211 133  70 109  37 181  53 -> 181

171  24 144 102 187
103 190 119 143  93
-> 102

129 127 126  78 163  42
129 129 129  95 162  34
128 127 130  88 162  39
-> 163

178 166 158 154 163 152 133
221 163 161 178 166 158 154
141 133 199 221 163 161 178
-> 152

 78 161 167 222 170 137 -> 170

195 170 234 106 -> 234

197 209 166 221 -> 166

130 213  96 113 129 157  90 -> 157

 83 135 205  70 -> 205

 95 106 227 199 123
 75 169 121  86 149
-> 199
---
[ 32  97  83  78  38  92 111] -> 38

[[234 198 170  21 115 100]
 [165 109 120  60 157 151]
 [157 158 165 126  89 179]] -> 126

[115 121 185  70 142  41] -> 70

[[103 126  75  47 124  81]
 [ 53 114 169 173 120 135]] -> 173

[118 154  88 146  45] -> 88

[221 227 235 177] -> 227

[[192 109 169 120 216 149 178]
 [ 88  99  95  89  81  96 101]] -> 81
---
155  66 125 173 147
160 211  93 187  82
121 181 136 138 112
-> 112

140 139 163 177
 50 170 135 123
141 119 116 141
-> 141

 76 103 148  84
 69  95  97 139
 40 111  32  34
-> 34

118  50 118 131
120 134 106 101
 35 121 127  51
-> 51

107 126 201  57 110 123  86
 74 115 181  91 193 123 147
224  67 125 195 154 165  87
-> 87

131 155  83 189
124 146 142  46
 36 175 214 179
-> 179

 90 123 149 104
 76 181  82  81
129  48 124 151
-> 151

120 123 172  97
116 118 212  61
131 125 108 147
-> 147
---
228 200 211  93 >> 200

 80 200 199  95 185
 89 121 142 145  68
 81 112  50  84 126
>> 200

 79 198 178 203  91 126
 84 197 176 139 189  80
 96  84  54  96 135  69
>> 198

149  97 174  30 226 158
 73  48  88  89  53  67
>> 97

108 135 136 224  54 149  72 >> 135

168 157 206  97
158 120  99 134
129 131 145 146
>> 157

110 134 106 128 113 169
114 104 139 139 116  88
114 129  82 125 112 206
>> 134
---
 91 159 202 121 157  52  95 gives 95
178 140  87 122 101 127 206 gives 206
156 135  24 167 159 173 gives 173
236 184  98 121 180 117 gives 117
159  72 146  68 234 142 gives 142
 24 130  47 178 gives 178
162 145 130  93  53 213 gives 213
---
Q:
118   94  206  143  145   78
 76  149   23   71  182  186
127  110  188  153  135  171
A: 182

Q:
128   69   84   63  146  184
169  227  211  159  128   88
156   97   57  143  109  160
A: 128

Q:
117  200  229  148  124  105
128  137  112  122  131  126
120  142  133  137  120  116
A: 131

Q:
136   34  148  152  155  108  180
127  114   46   79   99   90  113
151  108   81  112  136  203  196
A: 90

Q:
178  156   78  140
219  125   94   97
 57   36  147  148
A: 94

Q:
 79  130  152  131
 44  219  134   62
 64  120   61  153
A: 134

Q:
 79  126   96  148   43
 99   72   81  121   72
 78  125   95  150   43
A: 121

Q:
131  205   65  124
147  176  188  121
189   95  141  140
A: 188
---
 83 125 161 154 167 121  74
 54 121 166 122 189 157  52
167  69 112 129 128 146 134
yields 161

104  89  47 146
129  70 109 149
167 108 113 164
yields 47

 93 143 107 116 152 115 122
160  42 101  66 101 174 136
143 147 116 109 156 128 125
yields 107

 92  69  65  99
162 158 214 141
 79 124  91 122
yields 65

100 139  47 179 118
 53 178 188 164 160
168 181  39 191 179
yields 47

175 194 168  73 166 163  74
 31  29  42 139 130 129 141
204 225 186 204  89  91 172
yields 168

103 208 185 163
136 133 123 155
133 153 147 171
yields 185
---
215 165  90 177
152 202  97  62
126 143 127 113
=> 165

119 146 139 151 145 125
136 106  99 131 197  37
 79 177 138 185 149 139
=> 151

169 114 141  81 145
162 109 128  37 129
134 126 116 109 136
=> 141

129 128 170 127 134 151
126 127 134 128 125 132
136 115 134 128 128 210
=> 127

130 138 178 100  53 106 142
149 138 147  50 155 157 154
108 175 148 108 142 117  44
=> 53

184 172 200  68
132  68 106 176
191 211 173  72
=> 172

128 121 175 178 113
126 114 152 157 106
 90 105 231 224 122
=> 175

110 150  97 119  82  29 134
114 157 147 126  78 172 154
126 108  70 127 142  95  87
=> 82

156 211 178 210 164
226 125 210 135 171
153  34 129 184 157
=> 178
---
201	108	56	205	127	71
207	79	79	128	98	91
119	76	203	98	62	209
gives 71

96	135	153	116	120
175	136	96	26	139
107	170	56	88	105
gives 120

101	147	146	225	33	208	179
116	58	148	69	154	149	147
190	73	223	187	163	178	221
gives 179

161	78	33	131	26	100	132
162	157	175	148	55	180	125
66	73	74	138	82	103	179
gives 132

41	76	94	97
69	77	74	88
126	165	88	235
gives 97

46	184	106	56	26	111	147
191	133	106	212	152	30	152
154	114	160	131	145	157	124
gives 147

105	72	156	231	139
144	152	103	57	73
125	111	139	55	52
gives 139

160	129	133	49	113
147	137	138	175	133
139	134	141	142	128
gives 113

73	173	134	171	81
120	106	119	94	148
208	105	176	108	20
gives 81
---
220 105  91  94 114 value 220
121 172 230 119 174 115 value 121
 22 101 185 163 value 22
 38 128  42 221  88 value 38
 57  69 183  50 132  52 185 value 57
133 223  59 108 value 133
